In the rows, 128 means zero.
One turn sends every row of this set to another row. A few are shown first. Where does it send the rows asked after them?
Gop: [113 162 121  91 139 119 127 106 112 110 135 140 137 104 146 147 139 128
 118 129  99 129 155 125 151  57 129  99 137 104  85 132]
Rov: [113 123 128 111 131 114 115  99 112 102 147 121 105 104 133 146 155 133
 128  96  99 144 104 117 129 126 101 122 142 154  86 136]
libuz: [117 136 160  94 111 106  95 105 117  94 131 134 138 126 102 121 147 148
 142 117 101 121 124 127 104 108  94  98 147 115 117 128]
navor: [116 166 120  88 135 120 119 105 113 115 140 134 140 109 141 152 149 137
 118 122 102 129 154 124 156  56 132 102 134 107  89 133]
zadi: [113  99 144 108 130 117 114  95 108  90  60 120 130 115 133 135 152 134
 125 132 103 135 133 118 131 127 134  93 139 131 104 128]
Rosu: [114 164 120  92 132 127 117 100 112 104 136 142 145 108 141 148 147 134
 121 125  97 128 154 129 155  59 125  89 139 104  87 137]
panar: [ 74 116 101 100 130 106 122  97  87 101 119 137 126 108 129 135 127 119
 125 116  99 138 152 110 121 128 124 104 143 127 107 117]
Gubat: [ 81 128 100  91 117 108 100  93  93 114 132 122 139 122 112 143 153 145
 130  98 103 137 150 107 139 122 132 114 136 138 119 119]
zevup: [ 90  76 164 107 129 115 111  97 129 110 139 114 155 107 120 127 139 148
 121 114 105 137 133 117 140 126 111  77 151 134 117 136]
meda: [ 99 117 135 112 141 108 122 114 108  95 135 140 106 100 129 128 129 116
 140 110  98 139 109 109 120 113  93 118 152 141  91 138]
fina: [ 86  78 164 107 136  97 131 104 126 117 135 114 140  99 132 132 123 143
 114 117 109 136 135 105 135 120 104  90 143 132 119 123]
siv: [113  74 140 104 128 119 119  80 109  93 115 115 145 110 138 153 159 141
 122 116  99 144 140 133 162  55 120 100 135 151 104 125]
zazim: [105 105 150 100 127  99 109 108 108 105  61 124 139 120 120 129 144 146
 135 127 110 129 138  98 138 107 123 109 130 129 126 119]
fov: [104 143 176  93 157 125 130 101 112  88 148 139 136 110 144 120 135 118
 121 109 104 147 112 118 138  78 135 113 154 112 107 151]
Dun: [115 107 144  98 130  95 120 102 109 112  70 106 122 116 135 148 153 149
 118 120 113 136 132 103 137 120 133 119 122 139 114 112]
perub: [109  71 144  97 138 111 121  94 110 100 112 117 141 108 134 145 147 137
 129 118 102 143 144 127 159  45 124 111 138 149 109 125]
Bof: [ 86 121  97  94 129 112 115  90  93 109 130 118 122 113 131 148 151 129
 117 107  99 147 148 117 125 137 142 113 141 139 101 118]
Muso: [118 107 145 100 119 118  95  92 115 101  71 110 142 126 119 140 171 154
 129 120 107 134 132 115 144 124 138  99 132 138 114 128]
dif: [ 93 165 174 101 116 110 122  79 132  88 107 141 151 113 142 141 140 132
 124 129  98 131 158 109 169  89 124 101 133 118 109 125]
Zituv: [157 129 125  81 134  97 126  92  98  91 120 116 169 102 141 145 141 136
 115 117 112 144 133 122 131  64 137  99 130 115 122 118]
pazov: [131 135 152  96 123 103 121  97 117 100 134 113 106 115 132 146 152 141
 113 116 101 132 117 135  93 130 107 110 142 124  95 118]
kap: [ 95  78 160 107 133 113 123  93 130 114 142 104 141 104 134 138 143 148
 109 112 106 143 130 120 136 135 117  82 148 139 108 130]
vig: [154 127 126  82 135  97 129  95  96  88 117 122 170 101 144 141 135 131
 117 121 110 144 135 121 129  62 133  97 133 112 121 119]
Sitiz: [119 164 119  91 134 126 123  97 111 108 139 134 136 106 149 155 149 134
 114 125  98 130 152 132 153  65 131  95 136 108  80 134]
nilo: [101 165 175  88 127 115 115  87 142 104 117 125 143 118 138 142 153 136
 124 127 102 142 158 115 170  94 152 113 139 125 104 132]
bimas: [111 153 166 109 137 121 140  77 104  84 152 133 136 108 160 145 142 131
 102  97 102 139 105 116 143  89 110 111 130 117 106 137]
nabav: [ 72 118 104  94 123 114  99  98  91 100 122 140 144 119 109 125 139 129
 141 111  98 136 153 111 131 119 129  97 150 126 117 127]
kuz: [112 150 174  89 150 126 119  96 117 100 161 124 139 117 139 132 153 135
 117  96 107 148 110 117 147  79 143 125 145 121 110 150]
dese: [107 128 134 102 126 110  95 111 116 112 152 125 123 114 110 136 156 147
 146  89 104 138 110 107 141 108 100 128 141 152 107 139]
rutab: [158 125 126  81 135 109 117  92 100  86 121 120 175 105 137 137 147 133
 120 122 109 147 134 129 130  66 145  91 140 113 117 129]
kaz: [103 166 169 102 122 108 132  74 135  95 112 126 137 111 156 155 147 133
 110 125 100 137 153 113 166 101 133 108 127 125  99 119]
gela: [ 97 157 176  94 136 114 129  89 137  93 108 135 135 111 149 137 137 119
 121 138  97 143 158 117 159  97 149 105 147 118  95 132]
goge: [ 97 120 136 112 124 117  97 109 109  91 139 147 130 110 109 119 141 131
 154 102  97 132 111 110 133 106  86 106 151 139 103 144]
turi: [126 142 156  86 115  99  98 106 124 112 142 110 123 126 109 139 161 159
 128 105 108 130 122 128 105 115 112 121 139 127 114 120]
dal: [159 124 125  82 138 107 122  91  98  85 120 117 167 103 143 141 144 130
 115 122 109 150 133 131 127  71 145  93 139 114 112 127]
duda: [111  71 141  98 139 110 126  92 109 100 114 112 134 107 141 149 150 135
 123 120 102 146 142 127 157  50 126 112 137 150 104 122]
vab: [117 128 159  96 129  98 119 114 114  93 122 134 113 115 121 123 129 128
 132 129  99 126 124 127  88 114  99 105 152 110 104 124]
sogo: [104 154 171 106 130 123 124  81 105  82 151 143 154 115 142 132 142 139
 118  95 103 132 109 111 151  75 104 106 132 113 121 140]
labaf: [110  70 141 106 132 119 124  81 107  88 111 120 142 108 141 148 151 134
 122 120  98 141 141 132 158  54 117  98 137 147 102 125]
sek: [ 91  84 162 102 129  97 120 101 130 126 143 106 146 105 125 138 138 158
 115 106 112 137 134 104 143 121 109  96 137 140 125 123]

Bof turns into panar
duda turns into labaf
And these:
Sitiz turns into Gop
Muso turns into Dun
dif turns into nilo
goge turns into dese
dal turns into vig
bimas turns into fov
zevup turns into sek
pazov turns into vab

One turn sends every row of this set to another row. A few are shown first. Where does it send the rows asked after them?
pud: [147 136 126 130 111 153 120 155 142 144 126 122 129]
zugo: [138 146 116 141 129 142 133 119 131 118 142 155 160]
matub: [115 137 127 123 138 100 145 152 128 143 141 124 132]
ded: [119 140 130 125 124 100 154 145 125 140 137 123 146]
Fekel: [125 141 155 119 132 139 128 126 147 109 130 101 114]
potiv: [122 144 121 122 131  99 140 143 134 147 142 128 143]
dirov: [111 152 110 123 159 152 147 105 139 125 121 104 133]
liku: [142 131 133 132 106 156 134 157 134 138 122 118 133]
sona: [125 133 118 138 165 141 125 143 130 117 149 152 118]
Tobal: [121 121 117 105 127 136 138 146 129 136 112 115 171]
Pelu: [122 124 137 145 139 147 162 140 111 103 134 139 140]
fumap: [105 152 116 109 134 136 121 138 162 128 119 107 115]
natut: [122 126 107 101 143 133 116 150 139 145 122 122 156]
vubur: [102 131 126 160 159 160 138 149 131 108 129 112 152]
Nise: [110 149 112 124 161 152 149 108 137 125 120 103 130]
Danev: [131 148 146 116 131 137 116 118 154 114 132 107 120]
dut: [129 146 154 118 119 139 129 115 148 110 127 102 130]
zug: [121 137 105 131 156 122 120 149 143 119 139 149 113]
zusi: [118 136 116 132 161 127 121 150 133 104 144 146 115]
zisu: [133 148 107 137 116 124 139 121 141 116 127 148 160]
tevev: [110 143 110 155 166 156 113 143 146 119 139 123 150]
medol: [109 131 124 158 157 155 136 152 130  97 135 109 154]
tol: [111 150 111 124 156 152 151 105 136 124 119 102 134]
Fuv: [140 128 132 130 119 154 127 164 136 139 126 119 119]
Vez: [120 144 114 158 144 154 126 134 139 104 135 116 175]
Tebel: [111 122 129 142 132 128 168 151 119 101 122 131 131]
did: [112 113 119 104 148 136 134 162 127 134 118 113 146]
Lak: [111 156 120 114 109 137 135 123 158 124 112 106 142]
Poma: [114 145 117 159 142 159 129 132 141 114 130 120 176]
Kog: [ 98 140 132 115 125 140 148 143 147 117 110  96 121]
kur: [116 141 110 154 165 150 110 146 143 108 141 119 153]
Peb: [115 128 136 141 130 133 160 142 115  90 129 133 141]
sikez: [135 153 112 135 124 128 126 120 137 107 138 151 159]

medol turns into Vez
dut turns into Danev
And these:
liku turns into pud
zisu turns into zug
tevev turns into vubur
Lak turns into fumap
dirov turns into Nise
zugo turns into sona
did turns into Tobal
sikez turns into zusi
ded turns into potiv

One turn sends every row of this set to another row. A few are shown first. Where does it send the rows asked after them?
vikaz: [125  93 138 157 116 137 146 107 140 135  84 158 114 123 130 110 121 162
 111 145  85 113 131]
res: [101 104 111 171 118 136 163 103 133 118  98 169 163 102 132  89 121 151
 128 146 128 110 120]
Doti: [133 145 146 180 109 126 151 109 173 104 111 183 140 127 117 115 145 118
 142 129 115 130 113]
fure: [126 126 127 156 122 127 118 114 167 120  89 161 141 108  86  99 142  92
 154 142 126 140 145]
Zot: [124 116 139 153 134 106 154 106 154 123  82 170 123 124 122  71 138 144
  99 149 123 113 139]
Disak: [140 118 112 172  97 127 147 102 139 130  81 149 149 115 125 136 121 138
 138 132 155 143 122]
sot: [112 123 155 157 138 141 151 134 157 118  82 164 160  98 120 116  96 116
 150 130 122 129 146]
vipo: [140 114 135 161 121 137 118 103 170 143  77 180 122 120 152 120 154 125
 125 144 123 118 116]
pagab: [ 87 122 118 159 136 146 135 132 168 125  88 145 142 114 138 117 108 119
 124 124 148 125 138]
sabas: [107 137 117 158 126 121 143 114 138 119 110 150 138 111  75  99 133 141
 134 158 102 146 148]
depu: [108 105 124 156 101  99 136 109 137 123 127 160 131 119 107  94 130 136
 141 107 103 120 125]
larab: [144 118 150 185 109 121 124 139 146 130 101 173 129 140 129 139 111 115
 140 145 125 130 141]
dinel: [138 135 142 175 111 127 151 100 172  97 116 175 142 127 118 113 144 124
 147 133 117 130 112]
kuf: [119 116 136 147 140 107 120 130 136 129 100 159 158  93 125 121 117 144
 153 145 131 152 149]
mina: [ 94 109 133 153 139 131 122 135 177 118  98 160 146 128 102 107 127 108
 136 143 102 126 165]
duken: [137  91 123 166 104 128 132 105 137 142  89 142 123  99 138 107 128 167
 128 143 104 138 139]
Lof: [124  89 133 162 107 130 149 108 141 133  80 160 117 118 126 105 121 165
 112 143  88 114 138]
tel: [123 114 153 158 109 120 128 149 134 144  94 173 129 140 132 136 115 130
 139 153 123 151 135]
Ziz: [127 144 125 157 107 127 137 112 123 129  96 161 124 108 108  79 148 132
 117 119 117 117 131]
tofi: [116 124 126 177 118 153 141 105 179 136  93 168 126 108 155 116 146 143
 109 148 128 132 113]
Bofuv: [139 118 119 175 105 131 140  93 138 130  84 152 152 114 121 134 122 133
 137 135 157 143 117]
Kife: [128 147 132 174 104 135 117 116 152 112 111 184 111 121 110  96 131 127
 130 138 107 130 159]
zun: [131 130 102 172  90 126 133 101 128 125  97 161 146 126 131 110 112 132
 155 126 138 137 135]
Kif: [ 86 103 112 168 123 137 149  96 155  98 113 178 167 117 133 112 115 132
 126 142 135 132 124]
fon: [113 148 107 145 140 123 138 103 149 148  82 148 150 121 106 115 142 143
 124 150 129 144 142]
Fige: [122 101 148 154 107  98 145 116 140 122 119 163 134 119 123  98 110 126
 150 117  93 143 143]
komu: [110 118 113 164 152 127 153 109 175 114  84 141 159 113  99 118 143 124
 108 137 127 116 143]
tezol: [ 98  80 158 169 119 142 135 147 136 121 108 165 155 108 117 117 118 120
 125 138 110 113 123]
vap: [ 99 112 106 153 140 126 130 123 141 147  85 143 126 112  95 106 141 130
  97 145 117 120 140]
vadug: [133 111 135 169 115 139 119 108 175 144  75 182 124 114 148 115 156 129
 120 144 124 120 117]
fen: [141 100 145 178 124 124 117 110 180 116  97 171 113 106 109  97 141 122
 116 141 130 103 150]
Ler: [121 121 131 160 140 139 140 121 177 120  60 160 128 131 106 113 134 103
 108 157 117 127 149]
Ludin: [ 99  84 155 169 124 142 140 151 145 122 110 174 154 102 116 121 123 119
 129 139 108 109 124]
kopas: [118 128 153 175 119 129 153 120 178 116 117 174 143 114 129 113 131 100
 129 113 119 122 110]
Lerig: [126 132 140 156 122 141 123 135 143 145  82 142 143 112  89 118 133 129
 150 145 102 136 160]
Gopi: [101 102 127 154 107 109 133 104 140 121 134 159 130 120 110  97 127 136
 142 112 101 115 118]
Rar: [122 113 154 157 113 123 124 138 133 148  89 169 133 140 134 131 110 135
 138 157 127 150 134]
ruguk: [106  86 150 176 139 125 137 140 155 137 108 184 144 111 134 112 124 128
 116 159 124 100 124]
noz: [ 86 104 106 165 119 140 156 101 159 103 104 179 165 110 136 109 119 137
 129 144 137 129 125]
tozer: [119 124 117 175 137 132 141 135 143 115 100 128 144 105 127 133 120 161
 118 146 140 141 142]

Ler turns into mina
Gopi turns into Bofuv
And these:
sot turns into Kife
Disak turns into Lof
larab turns into Fige

